Each path below is one point turned by a fixed rotation once a step. After each direction that follows a path, write how fast that rotation turns it, in degrees per step (0 if it stays still).
Each turn is a multiple of 5 degrees from 10 to 175, or 0.
Each row of a path follows its step; steps can be skipped.
Path 1:
step 5: [-12 -11  19   2  22 -25   9   2   8 -24 -16   6  -8   0  -9  -6   6   2
  -8   3   3  -4   2  29  -3   6 -30   3   1  18   6 -16   0  18  -2   0
 -14 -14  -3  10  -7 -10  -7  14   1  -3  16 -21   5  -2 -16 -20  13  -1
   7  24   2  15   5  14   3 -16]
step 12: [ -8   0 -30  -3  16  -4  24   0  22 -15 -17  20   8   3  -8  -7  11  -2
  -6   6 -13 -11  -7  15   7 -17 -18   6  -9  16  -5   1  11  17   2  16
  -3  10  -8  -2  20   5 -20   6 -12   0  -6   1  23 -19  12   4   1   0
  30   5 -12   4  16  -3  -3 -12]
step 13: [  4 -19   4  -6  -4 -10  13   5 -14 -12 -15 -26   7  -7 -17   3  -3 -13
  -7   3  -2   5  -6   5  19   2 -16  -5   2   0  15  -5   1  22  28   7
  -3  10 -15  11  25  -6   9   0  20 -16  12   7  14  -3 -14 -30   1 -21
   1  -5   1  -2  19  17   5  -3]
step 14: [  8  25 -17   0  -3 -14   2  23  15  14  -8 -18  12  11   5  -8   0  -5
   5  22  12 -11   2  31  -9   4 -14   2 -15 -19 -11  17   9  11   9 -21
   7  -9 -20   8   0  -3  16   2  10   4  15   7 -10 -11   3 -21  -3 -17
  -4  19  -5  12  -7   0   6  -5]
step 26: [ -9  14  -1   3   1  13  14   6  11   2  -3 -23   4 -18  12   6  -4  -7
  17 -12  12 -16   5  -4   2 -20 -21   0   7 -10   3  29   2   7   2  -6
   2  18  -2  16 -11 -12 -18 -10  -4   2   2  -7  -2  19 -23 -22  -8 -12
   6  21 -13  38  13   2   1   1]
step 30: [ 22   4 -17  13  -6   1  -1   8  24 -15   6 -11  20   8  -1  -8  -5  12
   4  -4  18  -2   1   8  -5  11 -15   8  -8  -5  12  -2 -12  23  14 -13
   0  -8 -27   4  16  10  -8   3 -11  18  16  -5  -6  22 -12 -32 -15 -11
   3  18 -11  -5  -1  -5  14  -3]
step 32: [-26  -5  10  -7   3  14  23   5   2  -4   4  -6 -16  -6 -12  16  -1 -12
   3   0  12  -1  -3  16   2  -9 -23 -14 -15  10 -15  16   5  24   9   3
 -16   6 -16  -5  -8  14  -9  23  13   8  14 -13   9  12  -6  -9   8  12
  -3  15  -9  18  24  14 -12 -23]
step 40: [  7   5  22  -7   3 -13  15  -6   9 -14  11 -21  -3   5  -3 -31  -2  11
 -11   0  16  -2  -7   3  -1   4  10 -15 -19  -4  -5   9  -3  29  35   3
  -4   0 -12  -6   1  16   8   4  13  -4  23  -3  -5  11 -13 -29  13 -11
   2   7  -3 -10  12   8  12  -8]
[ 1 -4  2  2  1  8  2 -1  5  3  1 -1  2 -5  0  0 -1  0  3  0  1  2 -3  1
 -3 -5  0  4 -5 -1  2  4  5  2 -1  8 -1 -4  0  6  2 -4  6  1  3 -3 -3  2
  1  0 -3 -2  3  7  0 -8  0 -4  0  0 -2 -1]  115
[-5 -2 -1 -2 -2  1 -2  5 -8  3  1  3  1  1 -2  2 -3 -1  6  8 -1  0 -7 -1
  3  2 -3 -1 -2  3 -1  3  3 -2  6  0  5 -5  4  0  3 -1  0  2  4  3  0 -4
 -5 -1  3  0  3 -3 -7  0  0 -2  1 -3  0 -2]  100
[  5  -6  -8   4   0   1  -2 -11   3   0  -3   4   4   1  -1   4  -1   2
  -2   2  -4   1  -4   0   3   1   0   1   2   2   3   7  -1   0   0  -1
  -4   0  -1   2   0   6  -2   1  -1   2  -1  -1  -2   1   1   3  -1   0
   2   1  -8  -6  -1  -1   4   1]  120
[ 3 -3  5  1  5  2  1  2  3  1  5  2  5  4  0  5  2  0  4 -2 -8  3  2  3
 -3  9  0  5 -6  1 -2 -6 -1  0  1  0  3  1  0  1  2  4 -2 -2  0 -2 -1 -5
 -3  5 -2  4 -5  1  0  0  3  1 -1 -3  0  3]  55
[-3 -1 -5  4  6  0 -3  5 -2  0  2 -2  2  6  2  5  2 -1 -5  2 -3  1 -1 -2
 -3 -1  1 -2  3 -7  1  0 -4  0  5  5  1  5  1  3  3  6 -1  4  4 -5  3  5
  5 -5  3  0 -2  2 -2 -3 -2  0 -1  1 -4  0]  70
[-4 -2 -2  4  3 -1  3 -1  2 -1 -3  6 -1 -7  0  2  6  0 -2  0 -1  2  3  4
  2  0  2 -8  1  4 -2 -2  4 -1 -2  7 -4  1  3  2  7  0  3  2 -3  3  0  0
 -6 -2  2  4  1  2 -3  6  3  5  1  0 -5  2]  110
